Where one turn sends some rows of the set: a few examples, then the rows asked
lep: [  4   2   1 -12  -4  11  14   1 -23  12   1  -5 -17  -5  17 -12  -6  -2
 -24  -8 -14  13   8  -3]
Kobu: [ 12  -4   9 -10 -14  20  29  16   7  -9 -15  -5 -14   3   9 -13  13   6
 -34  20  -8 -12  -6   9]
bapom: [ 12  -5  10 -14 -10   6  17   7  15  17  -1 -30  17 -10  -5   2  10 -18
 -21  13 -20  -8   2   1]
Sifo: [ 24  11  -2 -15  -5   6  22  16  23   3   0 -10  -9  -6  16  12   5  -4
 -28  14   0 -16  -2 -14]
rubev: [ 22   9   4 -26   9   2   7  22  16   4 -18  -7  10 -15   9  -1   6   2
 -14  12  -3  -9  -2 -13]
gep: [-11  -4   9 -13 -22   6  22  18   8  -2 -11 -18 -10  -5   5  -8   9   0
 -33  27 -20  -8 -14  13]
pir: [ 27  -4   7  -2   1  18  19  16  -5  -9 -10  -2  -7  -3   6 -19  10   9
 -22  13  -2  -2 -13  -6]
pomo: [  6   1  25 -19  -2   3  -6  13  11   3   0  -2  16 -29  10   0   6   1
 -11  19  -7   1  13   1]
gaz: [ 10   1  -8 -20 -12  13  11   7  12   6  -4 -32  -3   8   8   8   3  -9
 -22  16 -18 -21   0  -7]
Pegol: [-29   0  -1 -10  -6  16   8   2   1  10 -10   2  -8 -30  11 -10   3   2
 -24  11   0  -5   4  -3]
fem: [ 13  15  -8 -11  -2  14   3   7  18   8   9  -8 -14  -2  24 -12  -3  -2
 -29  12 -14 -17   8 -16]
kubob: [ -6  -4  14 -20   2  23  15  22 -12   8  -1 -25   0 -34  15   4   1  16
 -10   6 -10   7   7   9]
suvug: [  5   6   4 -19   8  23  21  26  -1  18   3  -8  -5 -36  14  -6   3  26
 -22   4 -14   1   2  -5]
Ful: [ -8  -4   8  -4 -13  -5  12  18   0   5  -2 -21   0 -20  -1 -11   5  -3
 -23  24 -20   5 -25   2]
ragig: [ 15  -5   8   2   1   2  10  16 -10  -2   1 -12   1 -18   0 -15   6   3
 -15  14  -8   8 -25 -10]
dutup: [  9  14   9 -15   5   4  -2  18  14   2   7   5  -1 -22  23  -3   0   9
 -19  17   0 -13   6 -17]
sov: [ 14   2   2 -10 -15  15   8  -7  15   6  11 -22 -10   1  11  -7   1 -16
 -28   8 -26  -7  15   2]
Sedev: [  6  -8  20 -18 -13   8  -3  -3   7   1   3 -21   8 -12   3  -1   4 -13
 -14  13 -24   2  17  12]
mifip: [ 12  -7  21 -25   3  -6   9  11   5  -4   0 -20  13 -18  -3  10   7  -5
 -10   7  -8 -10  -2  -8]
meb: [-17   7   0  -3   2   7  16   5  -8  15   2  -6 -14 -22  20 -17  -5  -8
 -27  -2  -1   4   2  -8]
kefi: [  3  -2 -14 -15  -3  33  20  -1  12   4  -8 -28 -23 -24   7  -8   2   4
 -23   0 -22   3   5   8]
zova: [ 10  -5   3 -17 -17  21  15  -2 -14  14  -8   9  -9 -11   6  -4   5   6
 -26   2 -18  15  15   6]
Dugu: [ -2  -7   7 -10  -6  27  24   6   3   5  -2 -33 -10 -33  10   3   3  -3
 -16   3 -12  13  10  19]
vabel: [  7   4 -10 -18   4  26  24   9   7   5   7 -12 -26 -28  10  -4   1  21
 -28  -3 -19  -6  -1  -8]
vefi: [-12  -9   5 -16 -19  22  12  -4  -2   5  -8  12  -9 -26   2   4  10  11
 -25  12  -7   1  12   5]

vabel moves to kefi
zova moves to vefi
sov moves to Sedev
Now find these:
rubev moves to Sifo
ragig moves to pir

Where one turn sends some rows of the set: a few examples, then the rows asked
zom: [  4   8  -5  20 -19  -9   4  -6 -33   1 -11   6   1  -9 -15  -3  -3   6
  -1  -2   9 -10  10   7   0  12   0   8]
Dotis: [ -7   3   7   4   0  -4  18  11   3   4  -4   4   0  20 -10   0 -11  18
  24   7  24   7  -7  -4  -2   6  -6   1]
piral: [ -3   7   1  13  -8  -4  -1   1 -34   0  -8   0   8 -13   0   1  -8   8
   9   4  -3 -11  20   8 -10  15  -1  15]
Ziro: [ 14  12   2  12   6  13  11  -3  14   1   3  -8   2  -8   1  -1   3  12
   0   7   0   6   1  18 -23 -22   9   3]
Deta: [  0  14  -7  18 -12  -4   3  -7 -36   1 -11   7   2  -7 -10  -2  -4  15
  -2  -1   9  -9  11   7   0  12   3  12]
pazak: [  8  15   6  11  13  22  10  -6   5  -8   4  -8  -6  -5   1   0  12   9
  -5  13   5   4  -4  12 -20 -16   7  13]
koz: [ 12  -3  19 -15   6  17  15  -5  -2  -1  -7   1   0  -5  13   8  -9  -1
  10  22   1   5  -7   6  10 -16   2   6]
rugar: [  8   1  -7   7   6  22   9  -5  -1   3   8   1  -3 -12  -9  10   6   9
 -14  14  -7  10   9   7 -25 -12  -4   0]
mas: [ 14  10  -2  11   1  14   6 -11   0  -1   8  -2  -8  -4  -1   7  -1  12
 -21   7  -3   6  -1   8 -32  -9  -8   1]
lopi: [ 11  -1 -15   3   7  10   6 -18 -17   8 -18  -5  -6  19   0   3  -5   3
  -6   2   0  -3 -14  -6  -4 -11   5 -14]
tezi: [ 21  -8  15   2  -4   7   1  -4 -17  -2   7   1 -16 -18   2  -2  -7  -3
 -24  16   2  -2  -5   1   8  -1  -6   4]
Memef: [ 19   0   2   8   5   3  -6 -13  -7  10  -9   4  -8  16   3  -2  -9  -3
   3  24   0  -1 -23   0  -2   3  19  14]
pup: [ -5  13  -1  11 -13  -8   0   1 -36   0   1   3   5  -8  -7  -4  -8   9
   8   0  -4  -7  22  11  -6   7  -1   9]
kode: [ 17   8  20 -10  -7  14  17  -8   0   4  -9  -3 -11   0  15   1 -16   5
   2  13  12   2 -16  12   4 -15   0  -5]
Namit: [ 24  -8  11  -6  -7   3  -1   7 -10   9   3   7  -2 -20   5  -5  -7   3
 -14  16  -8  -4  -2   5   2  -2  -4 -12]
Peno: [ -1  10  -2  19 -17   0   5  -4 -35   4 -14   0  -2 -13  -6  -2 -10  10
   1   0  11 -12  12  10  -9  14   4  10]
fime: [ -8   2  10   6   4  -4  17   9   5   0   5   1   2  22  -9   1 -16  25
  17   4  22   3  -4  -1  -3   8  -5   1]
buta: [ -4  -2  12  -4   1   0  18  11   6   1   0   7   1  16  -9  -3 -12  25
  18   0  21   4  -3  -6 -10  11   1   1]
Zedo: [  1  -2  -7  -5   8   8   6  -9 -18   6   6 -22 -12  17   5   4  -8  -7
   7   7 -11   3   9  -2  -3 -13  -7  -9]
mutaf: [  4   9  10   8   2  -3  11   4 -10  -9   1  -9 -24  -2 -19  -9  -3  -1
  -4   9 -20  -5 -14  -2   0 -13  20   0]
tul: [ 26   3  10   9   7  -9  13 -24  -8  15   7  -5 -14  -8  -2  10  -5   4
   8  -3  -5   3  -3   0   5  10  -6 -13]
rila: [ -7  -9  17   2   2   2  19   4   3 -10   3   4  -5  15 -15   2 -19  16
  15  -1  20   6   0  -9  -8   4   4  14]
rima: [-10  -4  15   7   0  -3  16   5  -2 -10  -3   7  -1  21 -15   2 -19   9
  22   4  19   7  -7  -9  -6  -4   0  11]
danu: [  8   1  20  -2   7   9   8 -15 -24   0   4  10 -15  -8 -13   4   4  -7
  11   3 -13  -3 -10  -8  -8   2   6 -18]
nefib: [ 16  13  -4   8  12 -15  12   5   4   7   0 -14 -11  -3  -5  -3   5  15
   0  13 -18  -3 -10   1  12   4   7  -1]
Fused: [ -2   9   1  11 -14 -11  -1   3 -35  -2  -1   3   6  -7  -7  -4   0   3
   8   3  -3  -9  18   7  -5  14  -7   9]
bisa: [  9   0   4   0  -5   6   0   3  -5  22   9 -11 -18  10  -1  -9 -12  -9
  18  28  -3   6  -1  11  -2  -2  14   1]
diba: [-14  -7  14   8   4   3  17   6  -2 -10   1   8   2  20 -19   2 -18  16
  16   4  18   3  -5  -6  -6  -3   6   6]

Zedo moves to nefib
Namit moves to kode
bisa moves to tul
Now find these:
Peno moves to rila
pup moves to fime
rugar moves to Ziro
rima moves to Fused

Where one turn sends some rows of the set: a few examples, then the rows asked
Fotod: [ 11   4  -5  -6  13 -17  11   7  13   2   5 -19   4 -10]
Pura: [  5   0   8  -6 -11   1   9   7  -2 -15 -14   3   7  23]
tepoz: [ -1   2  12   9   3   1  16   8 -10   7  10 -10 -10 -15]
gepok: [ 11   4  -9 -11   2  10  -3  13  15 -11  -2   1 -16  -9]
fut: [ -3   2  -3  -8  -6 -10 -18  10 -17 -18   9   1  -6   8]
dorat: [ 16  13   1   1  18 -15  12   0   8  -3  -3 -12   5 -12]
Rap: [ -2  -1  -9   2  -9  -6 -20   5  -8 -19   7   4 -11   7]
Pusak: [ 11   8  -3 -15  -1  10   7   9   9 -13  -5   1 -21 -10]
ped: [  0  -2  12  11  15  11  13  -1  -7   5   2  -3  -4 -11]
Zota: [ -3  10  -3 -12  -9  -1   9   4   3 -14  -3   7   9  23]
liras: [  0  10   0  22  -9 -22  -2   3  -5   0  -4   4  10   2]
gub: [  8 -18 -11  -4  -2   4  18   8  -5 -14  -9 -13   1  -1]
Todar: [-4  7 24 -1 15 -7 -9  6 -6 -2 -4  5  6  6]
Lavo: [  2  -9  -1  -4 -15  -4 -19   5  -8 -19   4   3  -7   5]
vibu: [  5  11  -3  19  -2 -27  -4   5  -9   0  -8   0   1   3]
gulud: [ 10  -8  -4  -3  -2   8  22   1 -15 -16   0 -11  -5   3]
vumor: [  2   6 -16 -14   5  10   2  13   8  -8  -8   8 -14  -6]
tarev: [-3  6 25  2  6 -3 -1  1  5  1  5  1 12 13]
pokot: [ 22  13   0  -2  11 -18   9   8  11   2  -2 -13  -1 -10]
vuf: [ -2   9   3  18  -6 -24   0  16  -7   5 -10  -2   2  -2]

tepoz moves to gub
Rap moves to vibu
Now find these:
liras moves to dorat
vuf moves to Fotod
gulud moves to Pura

Where one turn sends some rows of the set: a few examples, then the rows asked
zodoz: [ -5   7  12   8  15   1  -5  -9   7   7 -14  -5   6 -15  -1   8  -2]
Tun: [ 11  -7   9   7 -10 -20  -7  -9  -7   2 -18  -3 -11  -4  22  -7 -12]
rakug: [ 14 -11   4   3  -8 -18 -13  -4 -10   7  -5  -2  -7  -3  25 -10 -12]
gitef: [ -6  -4  11  -1  20  13  -3  12 -12  14 -17  -7   5  -3  10   5 -10]
Fike: [ -9 -12  21   3  14   9   1   2 -15  10 -21 -10   9  -6   7   3  -7]
gafar: [ -6   5   6  -2  -4   1  13 -10 -36  24 -11   0   5 -11   5 -12  -3]
Zezap: [ 22  11  -1  13  -8  11  -9 -13 -18  25   3  -9  -3  -3  -1   9   3]
lusar: [  8  21   6  10 -17   5   2 -16 -21 -12   3  -3   4   2  15  10  -1]
per: [ 10 -10   1  -3 -17  -1  -6   4 -16   2 -12 -15  -5  19  -5   0  -6]
tusa: [ 17   1  -3  14   3  18   6 -25 -16   8 -18  -9   2  -9  17 -15  -3]
Lebat: [  9   2  -5  11  -5   1  10  -5 -30  -9  -9 -16 -11   7  18  21 -12]
bugul: [  4  13   4   8 -15   9  -2 -17 -22 -12   5  -5  10  -4  11  17   3]
kes: [ -4   8   6  -1  -8  -1  12 -13 -34  22 -12   4   3  -8   5 -17  -4]
Favid: [  3  20   6  11  -7  13   3 -12 -20 -15   5  -4   5  -4  14  14   0]
pob: [-4  5 10  4 15  0 -3 -5  7  7 -8  4 10 -8 -4 11  0]
vubi: [  8   3  -5  -1  14  17   6   6 -21  -2 -13   2   1  17   9 -15  -2]
dupu: [  8  11   3   2 -16  11  -4 -13 -24  -9   7  -9   8  -1  12  18  -2]
mel: [  5  19   9   7 -16   4   6 -15 -25  -8   6  -3   8  -3  18  10   1]
nok: [-1  6 11 -2 18  4 -5 -3  6  7 -6  6 12 -6  1  6 -3]
rif: [-1 11 16  5  7  0 -4 -5 10  4 -9 -4 12 -5  1 11  0]
gages: [ 15   6 -15  18  -8  14 -10 -13 -11  19   5 -13  -5  -3   7   3   5]
penok: [ 16   6  -3   7  10  -7 -17   3 -13  20   8   5  -8  -3  20   0  -6]
redat: [ -2  -8  15   5  17  12   1   4 -17  13 -20 -17   9  -1  11  13  -5]
duk: [ 13  16   5   7  11  -9 -10   4 -12  15   2  14 -10   1  17   3  -5]
Suzuk: [ -9   6   3  -1 -13   3  14 -12 -36  13  -7  -1   1 -11  -3 -13  -4]
Baro: [  1  11  12   7  13   0  -7  -5  10   5 -14  -4   7  -1  -2   9  -2]
val: [  0  -7  20   6  16  12  -2   4 -18  16 -21 -11  10   3  10   9  -6]
Noba: [ 10  -4  -6  -2   5  16   2   6 -12  -2  -4  -2   3  15   8 -21  -5]
vomod: [  7  -2 -11  14  -1  19   5 -16  -7   7 -10  -5   1  -3  17 -24   0]
Mome: [ -5   2  -2  -5 -10   0   9 -14 -34  16 -13  -3   0 -17  11 -17 -10]
buku: [  2  -7  -2   2   3  16   1   8 -11   0  -3   2   4  20  10 -16   1]
Did: [ 22   6 -11  13  -3  14 -12 -10 -13  22   6 -13  -4  -6   7   1   0]
kone: [  2   0   2   9   0   0   6   2 -28 -14  -4 -11  -8   3  18  24 -11]
ziku: [ -1   2 -10   0  -7 -13  17 -15 -11  10 -10   1 -12 -17   2  -9 -15]
bab: [ -6   9 -10   0  -1 -17  15  -7  -9  11 -14  -2 -11  -9  -6  -6  -8]
ledu: [  6 -20   0   1 -21  -3  -7   2 -16   3  -2  -9  -3  17   8  -2  -3]
kez: [ -6   5 -11   2  -4 -17  12  -9 -21  12  -8  -4 -16 -14  -6   1  -9]
nif: [  5   4 -10   8  -3  -1  13  -2 -25 -11  -8 -18 -12   3  16  19 -11]
zafal: [  2  -2  -3  13  -9   5   8   2 -23 -10  -5 -16 -11   0  14  24 -12]
tubol: [ 12 -15   1  -4 -17  -2  -9   5 -13   1  -2 -11  -1  16   4  -8  -7]
gagur: [  6 -15   0   8  -4 -19 -11  -6 -11  12  -7   1 -10  -4  27  -7  -7]
Fik: [  8   2  -5   7 -11   7   5   2 -20  -8   0 -18 -10   2  11  24 -14]
gefe: [ -2   7 -13   2   1 -17  15 -10 -15  14 -16  -1 -14  -7  -4  -7 -11]
ris: [-11   6   0  -1  -9   2   9 -13 -37  14 -13   2   3 -15   8 -14  -3]
seru: [ -5   2 -11   5  -4 -15  18 -10 -13   9 -11   4 -14 -15  -1  -3 -12]
vekag: [  9   6  -8  11  12  -4 -16   3  -9  20   6   6  -8   0  19   6   1]
gubo: [ 17   0 -12  11   2  20   2 -15 -10   6  -8 -11   0  -6  16 -21  -4]
Tona: [-11  -6  14   3  15  13  -3  11 -17  13 -20  -9   7  -3   8   7  -6]

seru moves to zafal
gages moves to vekag
Now find these:
nif moves to redat
Lebat moves to val
vubi moves to tusa
Did moves to penok
ziku moves to Fik
Favid moves to zodoz

